A single turn carries every row of the set below to another of its rows. Some are shown first; where does it send the rows asked next?
j_318: 16,16,-1,0,-2,33,-2,-5,-9,0,-34,32,-29,11,-1,-12,-32,-20,21,-57,-12
j_740: 24,11,22,-4,-6,27,9,2,-1,0,-2,6,1,38,-13,29,-23,14,-7,-1,-38
j_465: 20,-18,-36,16,-5,42,1,2,0,-5,7,25,-6,7,-2,12,-27,-24,-3,-19,-18
j_734: 5,-13,24,-11,-8,-11,-3,-12,-12,-15,-27,25,-23,32,9,-4,-14,9,31,-35,-8
j_865: 24,-24,-21,24,-8,35,-2,-9,-10,-5,10,37,-17,7,-7,17,-20,-33,18,-8,-16
j_942: -2,9,19,0,-4,48,-2,-5,5,-6,-16,25,-24,36,10,-20,-24,10,10,11,-56
j_267: 2,-2,-16,27,13,-2,-10,0,12,-11,-34,17,-11,-6,5,-15,-24,-25,9,-4,-14
j_95: 17,13,5,2,-4,30,-3,-9,-13,0,-33,37,-33,11,-4,-10,-30,-24,29,-53,-10
j_697: 18,16,-1,-1,-7,30,-4,-1,-4,-2,-39,31,-21,16,-1,-11,-29,-19,14,-57,-9
j_144: -4,7,-4,-11,20,-7,-5,11,10,4,23,9,-6,14,4,-17,-30,-4,-2,4,-23
j_494: 18,15,12,-6,6,37,15,1,-6,5,7,1,-8,28,-10,25,-34,17,-6,-8,-44
j_309: 21,13,6,1,-12,25,-7,-3,-4,-3,-42,36,-21,20,-3,-9,-24,-22,19,-52,-6
j_302: -6,-7,6,-16,13,8,8,-12,-20,-7,-12,16,-37,16,13,-11,-33,15,31,-48,-18
j_885: -6,4,-1,-8,26,-5,-4,3,0,7,32,14,-19,7,2,-17,-33,-8,13,6,-25
j_826: 3,-8,12,-18,-6,-5,-1,-2,-3,-15,-30,16,-13,33,13,-7,-19,17,12,-44,-9
j_947: 2,3,5,-8,9,-16,-11,11,14,0,16,15,1,22,2,-13,-20,-8,-1,11,-18
j_677: 1,-13,20,-10,3,-3,2,-18,-22,-10,-16,26,-38,21,9,-6,-23,8,43,-38,-13
j_44: 21,3,-9,-31,10,32,-2,6,-26,7,-18,15,-5,12,0,26,-39,18,-1,5,-12
j_929: -1,7,23,2,-4,46,-2,-9,1,-5,-14,29,-28,35,9,-19,-23,7,18,14,-55
j_217: 0,8,22,1,-7,44,-4,-5,6,-6,-17,27,-22,38,10,-19,-21,9,11,13,-54
j_834: -1,-1,-21,26,18,3,-7,-1,10,-9,-30,14,-15,-11,6,-17,-29,-24,9,-8,-17
j_652: -1,-1,11,-3,19,-13,-8,-2,-2,5,29,23,-21,11,-2,-12,-25,-14,24,15,-21
j_146: 24,-4,6,-23,9,26,-4,-6,-39,8,-12,28,-21,9,-6,30,-35,8,25,16,-11
j_534: 1,-5,-12,30,16,-2,-9,-7,4,-9,-28,21,-22,-11,3,-15,-26,-29,21,-1,-16
j_961: -2,-3,-19,28,20,3,-7,-5,5,-8,-26,17,-22,-14,5,-17,-30,-26,17,-6,-18
j_58: 28,-4,10,-23,-1,19,-9,-2,-31,4,-22,28,-9,17,-6,33,-27,9,17,18,-6
j_197: 28,-24,-19,23,-16,30,-6,-4,-2,-9,2,36,-6,14,-7,19,-14,-32,9,-7,-13
j_872: -4,-4,1,-21,7,6,6,-3,-8,-10,-21,10,-22,23,16,-12,-30,20,12,-52,-15
j_558: 23,6,32,3,3,28,11,-13,-20,5,11,16,-23,27,-17,31,-26,5,22,6,-41
j_736: 4,-1,15,-3,8,-20,-13,3,6,1,20,23,-9,20,-2,-11,-17,-14,15,18,-17
j_435: 19,1,-6,-28,16,35,0,-2,-36,10,-10,20,-18,5,-2,26,-42,15,14,7,-15
j_228: 21,12,10,4,-10,25,-7,-8,-9,-2,-38,39,-27,17,-5,-8,-24,-25,28,-49,-7
j_895: 17,11,18,-2,12,38,17,-9,-18,8,15,8,-23,21,-13,26,-36,12,12,-4,-46
j_860: 26,0,1,-28,-1,23,-9,6,-23,3,-26,21,0,20,-3,30,-29,15,0,12,-7
j_892: 20,-20,-31,20,0,43,3,-6,-9,-3,13,30,-18,2,-4,13,-28,-28,10,-16,-20
j_548: 26,-20,-28,18,-15,34,-4,2,4,-8,0,29,1,15,-4,16,-18,-26,-4,-13,-14
j_384: -1,8,19,1,-2,48,-1,-7,1,-5,-14,26,-28,34,10,-20,-25,9,14,11,-56
j_324: 1,7,24,2,-7,44,-4,-7,3,-6,-16,29,-25,38,8,-18,-20,7,16,15,-54
j_280: 27,6,34,2,-9,21,5,-7,-9,0,1,16,-9,37,-17,33,-18,7,11,8,-36
j_117: 3,-5,-11,30,11,-5,-11,-4,9,-11,-33,20,-15,-7,3,-14,-22,-28,17,-1,-14

j_947 turns into j_885
j_558 turns into j_740
Where do these go?
j_929 turns into j_217
j_548 turns into j_892
j_860 turns into j_435
j_826 turns into j_302
j_267 turns into j_961
j_95 turns into j_309

A single turn carries every row of the set below to another of its rows. Some are shown first; where does it send the rows asked next?
j_823: -31,20,5,-31,6,10,14,-16,2,-28,-1,12,1,8
j_649: -29,25,3,-27,28,-8,17,-29,-25,-40,33,20,-26,-1
j_103: -40,9,-24,-19,9,6,11,21,18,-16,8,7,-2,22
j_454: -33,38,-21,-38,23,9,-10,-16,11,-29,5,8,-36,11
j_81: -4,23,-32,-3,22,-19,27,12,-4,-27,27,-20,-25,15
j_471: -34,16,-5,-26,15,8,-2,7,-5,-41,44,39,12,7
j_195: -34,14,-27,-14,4,-3,-3,24,1,-61,58,18,-13,28
j_856: -25,17,-64,-24,19,-4,2,8,16,-41,28,12,-38,1
j_542: -1,-6,-22,-20,23,12,22,0,-31,-59,35,11,-3,1
j_841: -18,14,-36,-42,17,14,11,-28,18,-36,38,3,-4,-7
j_893: -1,10,-35,4,25,-12,7,-18,2,-54,31,-1,-42,-1
j_285: -34,32,-20,-39,-10,19,6,-6,12,-60,41,8,-21,22
j_632: -6,14,-24,-36,2,-7,-1,-27,-6,-45,16,-8,-31,-15
j_909: -57,40,-20,-15,27,4,15,-6,-27,-52,21,-2,-25,19
j_887: -30,20,-41,4,22,13,1,8,32,-45,27,20,-13,24
j_279: -14,14,-21,-13,25,-32,6,6,-20,-56,20,0,-42,26
j_172: -30,12,-40,-21,18,-1,0,3,16,-48,21,-3,27,23
j_725: -19,43,-12,-22,7,9,-12,15,-17,-36,1,-8,-15,18
j_385: -40,22,-17,-8,35,15,12,29,7,-42,36,7,-35,27
j_88: -7,43,-14,-26,5,14,-5,9,-1,-73,15,-7,-18,13
j_581: -28,20,-43,-23,32,-8,33,-4,-4,-38,8,32,-24,-10
j_264: -27,13,-13,9,39,-4,24,-19,5,-36,3,19,-10,10
j_981: -15,-4,-8,-26,-6,-15,0,-8,-14,-61,36,2,3,-9
j_713: -10,13,-23,-27,4,-4,-26,8,1,-33,43,-9,-38,8
j_376: -7,4,2,8,11,-1,3,-3,-6,-63,47,12,-8,21
j_155: -53,26,-29,-13,32,16,36,-12,0,-52,17,-1,-21,0
j_73: -8,18,-9,-16,-1,28,-3,-23,21,-51,18,6,-10,5
j_108: -17,12,-41,-29,39,4,-4,-6,-7,-73,43,11,-38,8
j_606: 1,18,-10,-21,33,-14,15,-4,0,-22,7,9,3,-8
j_243: -35,12,1,-5,30,-22,20,10,-23,-45,24,24,-8,25
j_134: -30,18,-61,-27,21,-5,-4,-2,-10,-42,27,12,16,0
j_451: -13,21,-34,-16,4,-16,2,3,-15,-15,29,-23,-6,-2
j_776: -39,7,-38,-6,34,-27,-8,17,1,-28,39,16,-12,4
j_861: -29,22,16,-9,19,-13,-6,13,2,-51,28,-9,2,16
j_53: -26,19,-35,-27,15,23,16,3,-36,-51,48,22,-9,10

j_73 turns into j_264
j_606 turns into j_861
j_88 turns into j_155
Where do these go?
j_856 turns into j_632
j_279 turns into j_285
j_713 turns into j_454
j_909 turns into j_53

A single turn carries every row of the set below to another of its rows. Some are shown first; where does it send the rows asked next?
j_960: 16,5,-14,15,10,-22,8,-39,-6,0,18,46,23,27,-3,-1,-18,6,3,-22,-14,10,-30,-14,-22
j_623: -9,16,16,12,-1,-45,20,-31,-10,16,10,4,1,23,-23,21,5,8,-14,-17,-30,30,34,-17,-17
j_6: 5,-5,-14,8,-7,-34,15,-27,-5,-8,10,45,18,31,-3,-9,-16,9,-18,-18,-27,16,-38,-5,-20
j_731: 16,11,-9,24,-10,-30,-3,-15,-9,5,49,-10,19,7,11,4,-5,23,16,-24,-15,0,-19,-5,-18
j_793: 13,3,-21,21,-17,-29,-2,-20,-9,3,48,-16,16,4,13,-4,-8,19,-2,-21,-23,0,-16,0,-22
j_189: 29,11,5,6,8,6,20,-21,4,-9,59,-7,9,22,23,-6,6,10,0,-15,-29,-2,-35,-1,-4
j_206: 14,18,2,4,34,-13,11,-27,4,-14,23,-10,3,5,-10,-6,6,3,-25,-14,-9,6,33,-44,-18
j_175: 12,10,-4,0,18,-11,16,-26,-3,-4,29,55,9,24,-1,-1,1,8,6,-16,-20,14,-43,-13,-13
j_72: 11,3,20,6,35,-14,26,-39,0,7,32,14,-1,17,5,18,3,1,-12,-22,-35,14,43,-21,-3
j_194: 20,4,11,12,-18,-7,24,-14,11,4,34,56,7,8,-1,18,-8,19,-31,-20,10,2,6,-11,-19
j_670: 8,10,-5,3,-24,-20,18,2,3,6,29,-15,6,23,4,-5,16,10,-6,-6,-34,13,-48,8,-12
j_93: -8,14,8,6,-6,-41,20,-33,-9,19,14,2,-3,17,-20,17,17,12,-19,-12,-33,33,36,-18,-19
j_607: 7,-9,16,-5,-19,-10,2,-10,-5,-3,33,-37,1,16,-4,-12,16,23,-6,-3,-15,21,16,11,-6
j_665: 11,9,-1,5,-26,-4,25,-4,13,18,21,50,0,5,-12,19,2,9,-33,-11,7,10,-4,-5,-22
j_270: 25,8,3,11,5,3,21,-24,3,-14,52,-11,11,26,21,-8,-15,2,-10,-19,-32,-7,-35,5,-6
j_362: -4,10,30,-9,35,-11,29,4,17,-13,5,-1,-4,27,3,-9,16,-4,-31,-17,-20,12,4,-32,-6
j_683: 19,-2,-33,2,0,-14,8,-42,-2,5,28,42,16,14,5,-12,9,14,-12,-9,-23,18,-25,-16,-27
j_730: 20,0,4,10,-22,-5,24,-15,11,3,34,53,6,6,1,14,-8,17,-40,-18,6,2,8,-9,-21
j_214: -13,10,35,-3,11,-15,42,-25,5,10,8,9,-7,44,1,7,9,-5,-34,-16,-44,29,12,-7,-8
j_75: 28,8,12,5,-19,8,34,-15,20,10,23,51,7,21,-4,16,3,9,-34,-10,7,8,-6,-8,-17
j_604: -12,21,18,7,3,-38,11,-9,2,1,-1,-12,7,24,-11,-9,22,16,-26,-16,-5,25,15,-40,-29
j_576: 4,-3,34,7,-9,-18,1,-8,-8,-7,24,-33,8,28,-11,-2,-9,16,8,-15,-7,13,10,13,-1
j_433: 13,0,-12,-1,-4,-29,12,-23,-3,1,23,51,14,23,1,-6,21,23,-2,-10,-22,24,-39,-16,-19
j_379: 1,2,32,-11,-1,7,7,-4,-2,-2,39,-29,-6,20,1,-9,20,18,4,-6,-12,20,2,11,0
j_563: -9,12,37,-7,13,-13,41,-23,6,14,14,11,-9,41,3,9,25,0,-26,-13,-42,33,12,-12,-7
j_220: 6,14,6,11,-18,-25,19,3,1,3,24,-13,10,31,-1,1,0,6,2,-14,-29,8,-51,10,-9
j_152: -6,-3,31,-2,-4,1,9,-8,-4,-10,27,-34,-3,28,-3,-12,-14,4,-11,-14,-17,12,3,21,-1
j_345: 25,5,9,8,-20,7,35,-17,19,8,20,48,8,23,-6,14,-7,5,-41,-11,5,5,-5,-5,-18
j_288: -13,20,17,9,2,-40,11,-10,2,-1,-4,-14,8,26,-12,-10,12,12,-32,-18,-7,23,16,-37,-30
j_844: 9,-2,10,4,29,-13,27,-42,0,5,31,9,-3,14,7,12,0,-1,-26,-20,-41,14,45,-18,-6
j_290: 7,-2,-25,-4,5,-9,18,-32,-2,-8,26,45,6,18,3,-15,-8,1,-26,-11,-34,13,-37,-5,-19
j_180: 13,-1,30,3,9,4,0,-13,-2,1,35,-31,6,21,1,-1,3,13,18,-14,-3,11,14,8,0
j_657: 9,-12,11,-1,-4,6,2,-20,-1,-3,32,-40,3,16,4,-14,-6,7,-12,-10,-17,10,20,16,-6
j_43: 9,10,3,8,-23,-6,26,-4,12,16,17,51,3,9,-15,21,-9,6,-30,-15,9,7,-4,-3,-21
j_541: -5,7,25,-10,31,-11,30,2,17,-14,5,-4,-5,25,4,-13,15,-5,-39,-15,-24,12,5,-30,-8
j_706: 13,19,6,7,36,-15,11,-26,3,-15,20,-10,5,8,-12,-3,-1,1,-22,-18,-8,4,32,-43,-17

j_665 turns into j_75
j_270 turns into j_793
Where do these go?
j_6 turns into j_290
j_576 turns into j_152
j_623 turns into j_214
j_206 turns into j_604

